One turning vector, and how many steps it has turned
The counts run from 0 to 764.
[150  65 120 118 165  94 120 104 120  96 107  95 122 100 158 153 170 108
  99 125 134 107 145 145 155  98 171 133 125 155 166 122 150 115 184 116
 123 152 140 159 112 141 104 118  89  79 168 144] | 149
[109 147 125 106 177  91 117 139 160 180 161 155 124 169 156 123 171  84
 145 101 154 136 141 139  92 127 129 128 132 103 124 118  94 103 167 121
 136 104 146 151 157 160 190 127  98  81 156 122] | 404
[118  82 120 167  99 142 109  68 162 127 108 170 159 127 109 134 114 170
 119 144 187 161 127 116 122 125 160 132 135 132 158 134 120 160 156 128
 118 161 196 100  95 139 143  94 133  83 145 151] | 339
[117  65 134 137 108 111 133  87  98  81 101 156 183  90 129 129 100 142
 125 137 131 126 153 140 141  96 125 140 143 141 190  85 147 145 122  99
 101 158 136 152  85 109 141 148 146 126 132 134] | 480
[146 125 139 105 181  96 126 122 139 132 155 183 138 173 146  92 105 143
 114  76 147 143 175 106 127 160 148 141 132 171 154  96 142 113 159 182
 129 109 107 146 130 148 145 137 103 125  87  83] | 486
[109  87 110 117 170 134 109 112 153 100 123 135 135 114 123  72 148 121
  72 130 171 131 154 143 147  64 165 156 113 119 111  52 144 150 158 100
 151 134 110 105 146  82 155 115 118 119 124 132] | 189
[151 155 140 101 143 100 109 108 181 136 142 125 135 137 181 112 141 161
 127 158 153 130 121 113  79 113 155 127 114 129 184 117 158 102 120 151
 159 183 182 140 110 103 116 171 117 113 115  94] | 435
[109 115 114 122 127 115 143  89  93  82 129 100  92  77 146 135 127 111
  71 131 131 129 154 109 153 115 142 141  99 158 116 111 177 147 165 135
  98  98  95 155  94  98 151  87 166 114 124 104] | 231
[106 141 120 152 138 115  64  99 130 113  90 158 171 152 105 151 145 138
 197 142 101 107 150 143 106 156  94 118 145 145 175 126  77 130 146 107
 129 105 150 157  76 176 145 133 133 119 129 112] | 729
[108 110 104 140 173 100 141 121 106 158 102 134  98 143 128 136 156  79
 136  86 147 122  76 146  97 133  88 112 153 129 127  98 100 113 158  68
 114  78 143 190 111 110 123 137 132 142 133  84] | 545
[155 121 147 123 116  96 105 118  93 125 122 141 148  84 144 122  88 141
  87 125 139 128 159 127 126 120 173 116 102 106 150 164 124 167 140 148
 119 160 129 103  97 119  73 181 172 118 145 157] | 243
[105 105 145 158 110  97 114 162 133 141 132 145 182 123 158 133 142 113
  70  78 126 145 137 145  83 100 114 110 147 132 187 154 132 125 105 136
 141 151 169 159 138 129 161 201 140 114 127 111] | 634
[ 91 163 136 161 135  90 112 163 105 125 150 150 123  97 142 101 122 125
 116 112  89 121 132 133  95  99  99 123 136  81 128 114 163 153  98 113
 107 108  88 150 107 128 171 167 187 169  95 120] | 129
[133 121 158 145  94 115  87 127 108 119 124 122 142 165 156 163 129 113
 162 123 110 105 132 169  96 159 118 112 127 132 200 147  94 113 144 128
 110 156 161 167 100 123 142 164 102  81 193 136] | 631
[167 127 172 123 175  87 158 128 113 128 160 177 136 131 153  92 125 132
  85  81 151 161 166  92 136 154 163 122 140 168 161 117 152 130 122 174
 136  97 131 155 138 119 106 145 105 138 108  87] | 485
[101 119 147 154 139 130  97 122 163 151 102 118 146 121 100 169 137 114
 144 135 117 145  98 178  85 119 122 112  94  79 136 117  79 149 143 104
 133  67 135 146 127 117 184  92 131 104 183 118] | 505
[129 155 159 129 151 151  97 114  94  58 112 111 139  98 157 170 128 179
 140 178 120 131 112 117 135  94 130 133 112 101 164 135 123 132 121 135
 137 133 155  74  94 110 139 116 168 122 145 179] | 565
[154  88 171 109 113 113 118 122 132 127 118 139 156  86 121  88  86 131
  77  89 163 125 176 123 132 144 171 121  97 144 121 157 112 163 151 145
 124 168 129 115 117 125  90 159 163  90 139 159] | 623
[111 172 171 134 164 103 124 166 143 105 155 133  94 100 170  96 125 144
  85 111 149 140 137 102 111  99 139 165 124 111 102 131 176 125 139 150
 139 105  96 125 132 134 186 108 173 130 104 133] | 651
[151 114 160 118 142 147 110  73 103  56 100 138  94  81 130 150 136 164
 172 130  76 105 169 115 126 160 137 116  99 155 121  99 151 166 136 127
  96 117  97 143  98 145 119 107 126 127 116 138] | 614
[ 95 156 134 151 109 129  74 168  99 111 141 131 116 121 111  96 120 122
  81 109  97 109 147 161  74  90 142 123 110  60  94 111 131 162  93 122
 134 113  94 109 127  97 157 149 172 133 124 133] | 509
[126 112 133 157 114  98 135 139 182 130 127 158 152 111 133 128 156 129
 113 108  99 175 133 149  73 112 145  87 148 138 177 148 148 134  98 132
 142 149 157 169  88 127 138 185  80 147 122  96] | 253
[157 124 136 134 172 135  86 149  84  62  91  92 126  98 162 149 133 139
 100 131 110 111 124 135 126  97 163 124 100 113 161 147 147 124 155 152
 150 172 119 112 114 108  86 160 155 137 154 140] | 665
[175 112 185 156 117 146  69 141 111  57 129 118 120  92 128 123 122 188
  97 120 123 125 159 141 120 109 137 134 133 136 173 117 142 157 128 148
 126 152 112 149 117  92 156 123 123 131 141 142] | 383
[ 87 151 147 122 127 102 140  81 128 137 127  95 135 133 188 177 145 119
 157 154 128 126 103 119 144 146  93 119  69 109 149  99  93 117 167 121
 139  80 150 134 119 119 149 101 142 104 168 109] | 83
[158  77 130 110 190  95 154  87 100 148 117 164 119 114 125 123  82 117
 131  68 170 143 159 118 157 146 156 129 140 121 136 119 150 169 156 117
  90 137 115 112 126 154 108  93 127  90 139 144] | 8
[122 164 165 137  95 158 105 148 124 104 143  94 101 131 126 141 142 116
 154 114 139 101 129 119  88 141  47  87 148 153 131 134 132 140 120  98
 130 117 145 178  82  85 176 114 149 134 159 118] | 548
[133 178 159 111 132 144 102  94 126 118 131 112  74 122 129 146  94 150
 183 163 151 109 119 135 109 145 112 132  96  73 129 122 137 153 136 108
 110 156 125 103  80  85 147 107 163 129 165 150] | 43
[113 120 156 143 133 141 105  99 149 122  96 105 149  85 183 171 153 159
 144 145 133 107  96 126 135 103  80 105  92 123 144  98 135 162 163  96
 151 136 166 135 117 125 115 117 165 128 140 145] | 183
[146 105 134 126 125 122  95  98 158 141 110 130  96  62 104 141 105 170
 156 146 141 138 133 123  86 120 129 109 115  88 109 126 140 188 144  89
  75 176 133 139 100 137 148  87 164 111 136 146] | 141
[122 169 168 152  83  90 130 143 117 138 152 113 117  98 124 118 130  86
 136 118  96 132 129 161  92 125  97  90 112  98 137 130 119 177  99  82
 126 105 108 156  84  85 112 149 147 158 160 127] | 127
[115 120 128 107 180 102 157 155 173 129 118 138 116 157 160 112 173  70
  95  79 173 150 133 117 113 133 166 123 136 158 124 173 126  93 157 150
 167 144 151 135 121 130 128 174 128 120 129 118] | 303
[121 148  84 116 169  76 122 105 122 119 138 144 141 147 117 104 175  92
 172 128 135 106 141 144 121 136 116 126 155 176 152  86 108 116 158  91
 134 102 125 178  84 127 136 151  90 138 129  81] | 446
[145 140 158 107 135 118 112 114 119 114 161 166 145 136 119  91 146 110
  97 104 166 136 209 110 124 150 173 125 136 155 133 163  72 149 112 156
 144 136 175  91 112 130 105 147  98  93 141 160] | 723
[ 97 138 174 130 137 134 159 121 114 101 116 158 133 106 149 123  89 125
 137 125 134 127 118 119 127 113 123 131 113  72 114 113 138 165  96  97
 127 137 110  73  97  93 118 162 183 166 108 158] | 326
[ 72 125 132 144 129  90 116 146 120  80  98 129 184 105 106 129 156 118
 120 146 135 146 119 140 134 100 123 160 161 164 147 144  73 118 149 114
 156  71 158 153  79 122 164 121 181 125 151 119] | 215
[134 127 152 148 157  92  88 158 164 148 114 164 153 133 153 113 136 185
 114 128 154 160  92 140  74 102 128 131 162 116 178 145 112  97 142 141
 164 152 164 158 128 130 158 177 129 142 112 105] | 535
[131 110 115 155 122  99  91  97 120 156 133 133 105  99 173 111 128 158
  92 160 187 115  83 153 111  96 124 136 106  71 122  92 118 150 198  88
 102 164 119 145 105 102 136 153 157 111 143 124] | 661
[ 81 120 135 167 148 112 117 111 164 178 114 129 119 132 144 141 183 122
 117  98 107 133 128 125  87 119 114 119 116 110 138 116 113 138 116 120
 142  78 166 164 163 195 155 105 131  84 129 114] | 503
[ 89 160 144 105 132 137 125 111 136 135 128 137  62 118 141 103 159  89
 130  98 124 112 157  99 101 167 112 101 100 126  63 137 111 161 116 103
 137 103 122 102 118 151 108 153 177 146  95 146] | 459
[119 110 159 116 159 110 137 137  93 120 146 132  96  84 180 142 128 140
  55  93 132 135 140  97 111 119 161 145  96 103 101 130 130 129 120 167
  95 101 136 119 166 126 158 139 194 119  97 144] | 750
[111 153 155 137 140 122  85 167 119 109 142 116 161 140 126 131 149  91
  95  86 100 119 202 119 112 112 143 114 124 151 162 180 133 146  99 159
 159 102 144 133 145 160 126 138 146 101 148 146] | 119
[147  91 119  99 179 119 142  58  93 116 124 151  89 112 121 100 133 144
 122 120 165  93 146 108 146 129 153 163 141 153 109  48 124 145 139 111
  81 113 136 137 108 104 119  99 127 115 105 114] | 711
